In the rows, 128 means zero.
One turn moves each row of this set onto another row. After a few examples, where does it send each row asked below?
J_839: [135 146 113 143 119 140 129 139 109 108  95 128 137  99 147 147 145  96
 156 135 107 116 127 100]
J_722: [136 134 138 131 150 115 109 133 137 117 134 150 123 106 129 133 140 169
 153 117 132 151  81 131]
J_681: [136 131 126 145 155 103 104 138 145 110 109 118 101  96 132 115 144 143
 151 154 125 146 103 140]
J_20: [139 131 153 152 144 107 125 135 163 128 156 135 126  94 152 133 153 155
 151 146 128 118  92 127]
J_870: [138 130 133 130 126 144 132 143 139  93  86 152 112 125 141 137 140 106
 144 155 125 107 132 103]
J_855: [108 129 146 161  98  92 104 113 143 133 135 130 144 105 137 126 158 134
 143 128 141 124 118 142]
J_597: [101 145 147 145 141 114 105 129 110 113 128 125 144  95 120 134 104 144
 144 124 139 133  90 140]
J_53: [116 100  96 171 125 155 110 128 121 105 109 124 119 103 133 110 149 100
 165 141 123 119 126 106]
J_409: [122 126 145 174 110 123 150 131 145 117 164 135 135 101 123 142 117 115
 133 149 136 122 108 146]
J_166: [128 106  98 154 124 170  94 130 131 102 135 149 123 126 139 117 158 117
 146 130 121 108 111 102]
J_338: [104 139 123 133 120 168  92 108 121  97 122 145 131 117 134 145 167 126
 156 117 107 116 113 100]
J_54: [112 139 163 157 127 112 123 140 128 132 151 106 145 100 137 137 142 125
 137 145 142 121  88 131]
J_770: [158 126 148 166 105 116 126 109 164 131 142 148 138  95 142 133 145 127
 142 133 140 135 104 148]
J_748: [173 115 166 143 107 134  95 114 132 116 149 134 134 119 118 115 134 123
 143 116 123 107 113 135]
J_781: [137 129 132 166 135 116 131 130 135 102 139 145 141 105 122 127  77 138
 132 130 122 118 112 141]
J_420: [109 136 146 136 132 165 108 112 135  74 116 135 122 110 128 123 126 131
 169 145 115 105 133  99]
J_165: [121 104 131 154 131 102 130 134 138 107 151 152 117 119 103 124 130 161
 162 115 114 142 121 127]
J_768: [148 148 132 129 132 148 118 143 137  87  98 137 125 126 148 122 131 120
 139 154 123 113 131  91]
J_997: [111 122 160 132 124 163 110 123 133  83 105 140 124 119 128 130 134 116
 162 147 129  91 131 103]
J_955: [173 127 144 159 125 102 117 121 135 135 120 150 145 107 139 132 119 135
 138 103 115 124 104 131]
J_944: [128 130 160 122  92 101 109 129 120 109 130 144 127 128 108 145 155 128
 140 118 120 113 131 140]
J_68: [133 109 108 171 118 156 113 133 127  97 116 119 124  95 125 119 138 100
 172 129 107 126 140 100]
J_193: [118 112 146 158 108  87 114 123 111 134 126 130 145 113 111 131 136 133
 157  98 113 128 120 128]
J_633: [116 124 137 131 123 176  92 111 122 101 125 149 132 112 140 140 161 121
 159 123 121  91 105 106]
J_337: [128 128 110 151 125 139 129 131 119 114  79 136 121  98 148 139 157  94
 163 145 115 120 120 109]
J_790: [115 143 105 155 145 114 102 135 106 119 138 113 126 101 137 124 129 120
 121 146 114 126  85 141]
J_762: [118 126 140 131 127 101 129 126 144  93 120 148  99  97 109 146 146 140
 173 141 106 127 133 148]
J_518: [143 113 107 154 118 164  89 130 139  96 127 140 122 130 132 119 163 119
 140 120 116 136 125  95]
J_369: [145 124 124 164 129 142 116 108 118 113 167 131 132  89 123 124 108 115
 143 131 103 100  95 141]
J_720: [ 99 121 132 163 118  97 129 126 159 114 164 146 124 104 132 131 143 155
 149 146 120 108 124 138]

J_768 turns into J_420
J_955 turns into J_781
Now find these:
J_633 turns into J_166
J_409 turns into J_54
J_762 turns into J_944

One turn moves each row of this set onto another row. After a few examples, where does it send each row asked below?
J_682: [142 137 114 135 149 119 134 162 131 145 148  99 107 132 118 143 138 139
 128]
J_629: [146 128 146  77 129 162 123 165 146 127 129 105 131 133 162 125 132 121
 145]
J_144: [138 143 168 128 120 158 137 152 133 147 127 117 130 143 157 116 171 112
 164]
J_114: [148 157 164 129  96 121 123 149 133 151 124 122 135 144 143  91 147 114
 112]
J_290: [143 136 140  96  93 133 102 149 137 120 133 148 130 142 138 152 142 124
 157]
J_608: [145 140 138 136 130  72 118 129 132 139 116 124 128 152 123 116 126 125
 157]
J_503: [139 133 147 142 162 148 125 145 134 139 119 114 120 138 106 119 117 114
 164]
J_782: [156 150 169  85 117 143 119 123 154 161 122 127 125 134 149 102 143 128
 133]
J_322: [145 144 121 128 164 112 132 170 130 147 140 113 110 146 125 139 136 125
 126]
J_412: [136 123 132  92 127 164 116 151 145 116 124 121 139 135 171 136 143 130
 146]
J_994: [141 134 139 145 125  77 109 120 137 135 118 120 126 139 125 121 127 130
 156]
J_921: [153 150 114 106 138 114 137 142 132 152 149  99 133 137 151 115 157 127
 171]
J_585: [143 140 138  89 143 163 118  99 141 137 123 112 132 147 124 131 132 127
 117]
J_61: [142 138 105 126 138 118 137 124 130 137 144 101 126 136 170 137 152 127
 164]
J_467: [137 145 168 143 107 121 112 137 139 143 118 126 131 135 160 103 139 107
 106]
J_787: [145 143 142  84 147 161 116 103 142 139 120 114 135 148 122 128 133 126
 116]
J_483: [146 143 137  84 144 161 122 102 138 140 123 114 134 151 121 128 134 128
 119]
J_659: [144 141 135  89 142 163 123  99 137 138 122 110 132 149 125 134 131 128
 118]
J_691: [147 134 144 100 107 129 113 146 130 119 125 152 121 159 153 156 130 107
 150]
J_902: [132 127 135 152 161 150 126 135 129 130 113 123 125 147 119 132 122 120
 162]
J_833: [143 133 125 130 157 112 118 124 145 139 143 102 123 124 175 133 146 110
 158]
J_257: [153 153 144  88  96 149 136 117 136 154 118 128 132 150 153 114 152 149
 135]
J_521: [147 136 171 103 125 143 115 104 155 150 114 129 114 130 171 122 131 122
 123]
J_463: [146 141 135 136 120  76 132 129 127 143 120 113 123 154 123 119 119 129
 157]
J_801: [136 135 147 127 121  74 133 138 145 143 107 123 131 139 142 124 151 138
 115]
J_395: [145 147 118 142 112 136 132 130 128 136 127 120 134 157 117 155 113 149
 119]
J_714: [133 131 120 148 145 152 129 140 125 132 119 120 132 147 107 130 133 136
 169]
J_30: [134 137 172 132 122 160 127 146 140 145 128 114 126 136 158 118 169 111
 163]
J_911: [143 135 133 145 114  78 126 120 131 138 122 108 119 141 124 126 121 132
 156]
J_931: [133 132 145 128 112  76 130 136 147 145 114 116 129 128 136 125 151 145
 118]
J_856: [153 144 135 111 159 109 118 142 146 152 147 102 128 124 158 112 151 107
 165]
J_220: [136 134 145 125 111  75 142 138 143 147 115 104 123 132 137 125 143 141
 116]
J_744: [145 137 143 107 106 150 133  99 139 142 113 129 120 144 175 133 139 140
 125]
J_130: [133 142 148 151  94 127 121 127 129 137 116 122 131 139 165 117 145 122
 106]
J_82: [136 141 163 131 114 164 143 146 129 145 127 109 124 143 161 122 167 114
 163]
J_24: [141 127 132  85 115 165 121 157 145 124 131 105 137 131 158 129 139 135
 150]
J_6: [143 124 145  86 139 160 117 158 145 120 123 115 133 138 174 131 132 116
 143]
J_317: [136 135 111 140 156 116 114 153 138 136 144 115 115 126 123 147 148 142
 126]
J_417: [158 162 134 118 125 128 125 155 133 153 130 126 142 160  96 129 118 141
 124]
J_155: [154 152 159 129 148 123  99 147 149 146 124 133 136 143 105 130 113 122
 117]
J_71: [140 154 141 138  80 128 134 138 123 145 124 120 136 149 148 104 148 129
 111]
J_615: [140 136 141 150 138 130 102 125 145 130 121 129 128 137 127 156 107 129
 112]
J_178: [134 135 166 136 117 163 137 140 134 143 129 110 123 135 163 125 164 114
 161]
J_556: [139 136 134 136 146 151 127 148 130 141 125 111 130 140  95 116 127 131
 168]
J_292: [139 135 148 124 121  73 142 140 142 148 108 113 125 142 141 124 142 132
 114]
J_491: [140 139 119 138 172 110 115 161 135 141 135 125 122 140 126 143 150 129
 125]
J_406: [148 134 151  92  90 133 105 152 141 129 143 126 115 130 130 143 124 116
 155]
J_972: [148 134 157  95 104 130 117 152 134 127 132 130 108 143 146 154 111  99
 148]

J_521 turns into J_782
J_911 turns into J_994
J_491 turns into J_322
Now find these:
J_30 turns into J_144
J_24 turns into J_412
J_114 turns into J_71
J_902 turns into J_503
J_292 turns into J_220
J_615 turns into J_155
J_691 turns into J_972
J_856 turns into J_921

One turn moves each row of this set onto another row. After a few examples, where does it send each row asked below?
J_133: [115 159 114 159 160 137 147 149 158 126  97 123 129 118 152 133 122 131
 158 143 134 144 159 136 127 183 132 151  79 167 138 133 137 158 106 134
 137 135]
J_242: [118 149 104 152 150 140  93 137 159 123  94 101 147 100 142 129 128 125
 147 123 142 137 120 125 122 139 122 125  74 164 142 145 134 112 118  97
 100 120]
J_552: [158 176 118 114 151 154 119 121 163 152  80  89 143 141 134 134 153 123
 145 118 165 122 129  96 143 155 141  86 122 140 133 144 126 141 100 150
 108 118]
J_583: [114 180 108 165 200 125 128 136 173 145 110  98 124 112 177 127 144 114
 138 128 153 144 162 125 132 160 135 139 113 160 143 125 148 101 108 129
 126 117]
J_992: [146 172 119 135 168 151 151 141 144 164  79  79 154 121 147 123 147 145
 127 120 160 133 150  85 146 123 123 102 130 139 144  95 122 143  90 137
 121 133]
J_66: [138 168 110 158 168 143 144 147 155 141 101 105 156 119 152 147  93 125
 155 139 154 131 121 126 159 163 111 154  80 165 146 118 127 113 134 144
 138 150]
J_665: [123 147 142 107 176 141 166 154 150 146 110 120 145 128 136 127 109 132
 136 120 134 109 148 112 156 126 125 109 135 169 115 122 130 111 111 152
 106 168]
J_875: [108 162 114  96 155 174 107 116 144 141 104 112 137 115 116 136 150 113
 142 125 151 132 143 149 163 135 125 123 150 150 147 110 128 150 141 126
 137 145]
J_271: [104 157  88 166 156 125 142 139 162 156 116  98 133  98 160 101 134 128
 123 139 132 124 144 130 140 180 122 133  91 154 147 146 124 138 126 110
 130 117]
J_638: [125 144 132 107 161 150 163 131 161 155  97 118 148 112 121 121 127 127
 133 125 114 116 177 108 136 129 107 114 136 166 119 127 137 114 130 151
 102 161]
J_980: [159 150 104 118 152 148 139 156 142 158  80  95 134 144 128 131 151 159
 159 112 163 124 123 115 148 130 127 118 141 174 131 129 108 131 108 138
 135 134]
J_925: [110 145 109  90 158 177 101 131 157 134 101  94 144 120 117 123 133 105
 153 127 175 133 116 131 144 133 129 124 147 136 140 124 131 146 131 130
 115 151]
J_548: [121 146 104 138 147 132 116 118 131 178 116  90 149 137 132 127 141 120
 151  91 136 138 164 135 144 140 126  85 110 121 122 126 158 131 123 158
 136 158]
J_81: [114 156 115 137 165 112 102 122 127 177 116  95 151 115 144 121 153 123
 153 112 161 122 159 115 138 132 130  94 121 111 118 123 146 120 102 158
 133 157]
J_865: [130 179 116 112 161 144 133 150 132 151 124 132 139  80 130 131 101 138
 131 149 163 133 181 116 134 153 117 130 111 134 155 114 147 150 118 128
 110 151]
J_917: [103 144  97 144 166 128 123 162 135 161 105 140 149 121 126 137 108 130
 152 108 168 128 135 161 120 139 120  95 133 166 130 117 145 148 137 112
 132 124]
J_212: [117 157 109 130 169 122 134 128 161 146 131  92 137 117 125 111 125 135
 129 138 157 124 143 148 112 182 113  98 121 147 132 147 156 129 139 175
  92 124]
J_168: [ 93 167  89 158 134 139 136 138 150 143  84 105 143 108 159 127 102 104
 165 130 146 129 148 135 136 158 118 133  85 172 155 135 129 143 128 132
 106 100]

J_242 turns into J_583
J_980 turns into J_552
J_548 turns into J_638
Now find these:
J_168 turns into J_271
J_865 turns into J_917
J_925 turns into J_81

One turn moves each row of this set onto another row. After a few examples, where does it send each row asked below?
J_211: [125 116 113 144 136 128 143 125  99 124 177 157 164 125 138 140 159 134
 124 108 107 126 119 105  92 137 149 144 158 139  88 109 107 136 153 154
 149 155  94 161 155 118 107 101 154 175 118 106 153 156]
J_576: [137 128  98 134 121 123 126 130 111 118 179 116 172 159 144 157 148 128
  98 132 132 147 113 117  96 113 150 143 156 129 123 112 131 158 153 117
 140 152 154 116 144 119 108 148 121 144 133 107 127 164]
J_600: [125 117 126 139 151 126 113 127  99 146 145 162 157 125 155 148 144 104
 134 124 106 133 143 113 118 143 148 147 146 133 122  84 142 119 129 128
 156 134 101 131 143 157  96 126 139 154 105 100 130 150]
J_538: [123 124 114 144 149 138 143 126 117  94 151 131 134 117 129 140 151 131
 101 101  97 142 115  78 130 141 162 121 148 140 113 109 121 106 161 119
 141 156 133 137 129 127 111  97 174 161  93  98 140 122]
J_250: [109 142 106 135 112 114 143 170 148 134 141 134 130 104 123 102 178 149
 124 114 109 113 160 114  96 108 137 168 145 142 137 139 111 128 140 122
 136 150 128 156 145 123 143 111 107 113 138 115 168 146]
J_280: [122 164 121 149 103 120 117 143 133 136 163 115 151  88 118 119 165 133
 144  91 114 125 155  91 115 101 133 145 133 128  96 132 110 132 146 139
 126 162 121 138 157 120 160 132 142 121 129  88 140 173]
J_524: [133 131 103 155 115 125 116 139 155 116 103 108 128  99 100 110 157 130
 138 106  94 125 142 108 103 122 149 142 129 117 128 130 122 127 133 117
 128 126  96 137 153 119 153 147 124 120 133 100 133 142]
J_162: [123 122  91 168 110 106 132 146 144 123 133 115 146 111  94 107 164 120
 148 107 122 147 120 143  81 126 144 126 135 128 113 119 133 130 137 112
 140 139 118 117 154 114 134 131 106  98 129 113 143 146]
J_814: [103 146 109 137  90 102 141 147 142 115 133 137 134 113 114 125 150 135
 128  90 157 119 167 126 104 112 116 146 147 156 128 131 135 142 150 116
 125 136 134 142 137 129 127 116 107 115 108 109 172 137]
J_175: [119 130 120 154 142 126 121 126 121  96 145 151 179 140 138 138 132 112
 113 105 144 125 108 103 118 112 147 127 139 109 124 109 114 134 154 123
 137 135 167 109 149 132  90 156 131 172 122 116 149 166]
J_828: [121 128 103 138 130 124 138 148 150  99 127 132 138 115 146 113 139 110
 147 159 134 120 119 121 126 131 135 134 154 157  82 116 113 121  92 147
 136 143 141 126 152 137 153 130 160 120 115 115 136 149]
J_539: [119 113  92 156 142 102 140 171 110 133 144 146 149 117 126 164 152 139
  76 139  97 138 113 100 114 128 115 144 140 151 151  99 144 130 147 139
 138 152 142 155 133 127 121 102 136 144 121 119 138 125]
J_684: [118 165 107 147  81 107 128 144 147 120 168 118 138 119 112 135 172 125
 126 114 131 135 145 112 123  76 134 128 146 122 116 101 107 142 156 145
 148 140 112 119 163 115 131 140 148 119 123  97 134 167]
J_356: [122 115 109 147 127 122 147 127  97 123 180 160 162 122 141 138 154 137
 124 101 102 130 123 103  95 127 154 148 157 146  82 108 103 128 151 158
 147 158 103 158 150 121 108  93 144 171 120 108 153 153]
J_183: [135 129 125 134 119 136 147 142 148 108 120 145 126 115 129  97 137 109
 133 137 118 141 105 103 114 107 104 135 143 167  92 117  96 129 128 150
 112 141 146 108 152 131 143 127 168 123 129 137 134 149]
J_312: [ 84 124 108 136 121 126 145 110 117 111 155 144 177 143 144 134 141 110
 100 134 136 139 137 110 100 105 142 149 169 124 124 126 136 148 144 141
 136 138 155 124 140 114  80 132 127 151 102  98 166 141]
J_646: [136 116 139 148 163 101  94 142 104 121 136 125 160 145 118 147 141 122
 109 109  85 149 141 117 106 133 120 154 139 138 126 116 130 119 139 142
 115 161 121 123 131 127 126 123 136 163 131 131 119 164]
J_805: [124 115 101 151 141 111 146 168 106 139 140 150 156 117 125 164 150 139
  78 134  99 146 114  87 109 129 116 144 140 146 146 102 139 134 153 134
 133 146 143 155 128 126 113 100 142 144 117 114 146 127]
J_533: [111 129 114 122 120 103 140 161 155 115 116 140 142 125 163 124 128 119
 131 149 131 125 129  89 109 106 131 157 147 169  93 112 106 126  94 127
 132 133 141 139 133 138 139 105 131 105 117 112 132 153]
J_191: [122 136 113 169 105 112 146 139 140 108 143 125 149 116 107 125 138 103
 154 101 153 136 136  77 134 104 125 159 136 131 125 118  86 109 160 125
 142 142 141 124 156 106 142 139 122 118 109 114 170 138]
J_688: [128 117 111 146 137 136 150 122 117  92 139 129 131 123 124 140 149 130
 100  99  97 137 119  80 126 141 159 111 142 149 112 114 130 100 152 124
 135 157 136 144 139 125 112  99 165 154  92 105 142 115]
J_128: [124 133 118 123  93 114 143 139 129 118 114 146 132 132 128 111 145 123
 124 120 114 119 100 111  85 118 112 149 131 157  73 120 115 134 112 139
 110 114 117 127 164 136 143 139 152 125 140 125 124 155]
J_729: [117 146 102 134 125 115 129 154 154 124 147 124 140 130 107 128 168 112
 141 119 161 105 130 134 114 119 146 127 103 125 143 122 108 133 109 127
 163 158 118 138 173 117 142 138 121 139 107 105 134 153]
J_110: [124 114 127 145 144 127 113 121 104 139 145 165 157 127 162 144 136  98
 140 122 105 129 149 110 122 130 139 147 146 147 126  81 136 120 130 138
 161 140  96 130 150 153  95 130 137 155 105 102 126 144]
J_195: [126 140 129 160 115 125 133 132 146 125 135 144 133  79 125 100 163 113
 144 112 120 129 135  82 136 122 133 134 133 146 137 129 102 114 159 116
 141 143 133 148 172 130 135 136 123  98 114 103 157 133]
J_987: [109 149 113 128  92 106 141 145 142 114 123 142 144 121 147 128 157 124
 108 139 133 125 103  81  95 109 112 159 128 166  79 112 110 134 104 128
 130 155 126 142 151 137 142 122 158 125 121  98 126 177]
J_300: [120 133  91 149 138 120 155 125 110  95 154 145 163 147 123 129 130 120
 110 108 113 154 101 120  81 120 143 141 161 118 114 112 125 139 145  99
 110 145 149 118 147 100 111 136 111 163 104  84 153 147]
J_890: [135 116 139 140 175 102  97 143 108 122 140 127 155 141 120 140 141 122
 113 108  86 149 136 117 105 142 120 154 147 137 128 115 136 128 151 134
 113 152 124 124 127 121 128 117 138 161 130 131 126 153]
J_256: [121 134  88 116 138 132 145 126 125 102 144 143 151 148 123 156 127 106
 105 132 140 141 101 129 111 136 143 118 149 104 143 122 131 142 144 128
 123 161 153 147 136 141  94 139 117 144 109 100 141 143]
J_728: [111 149  88 141 114 120 122 155 149 134 160 127 142  95 129 124 146 110
 146 133 118 103 138 115 134 130 136 156 111 130 143 122 120 145 130 149
 158 139 103 144 160 135 159 141 127 121 122  99 152 147]

J_729 turns into J_191
J_646 turns into J_356
J_183 turns into J_128
Now find these:
J_805 turns into J_600
J_300 turns into J_576
J_250 turns into J_728

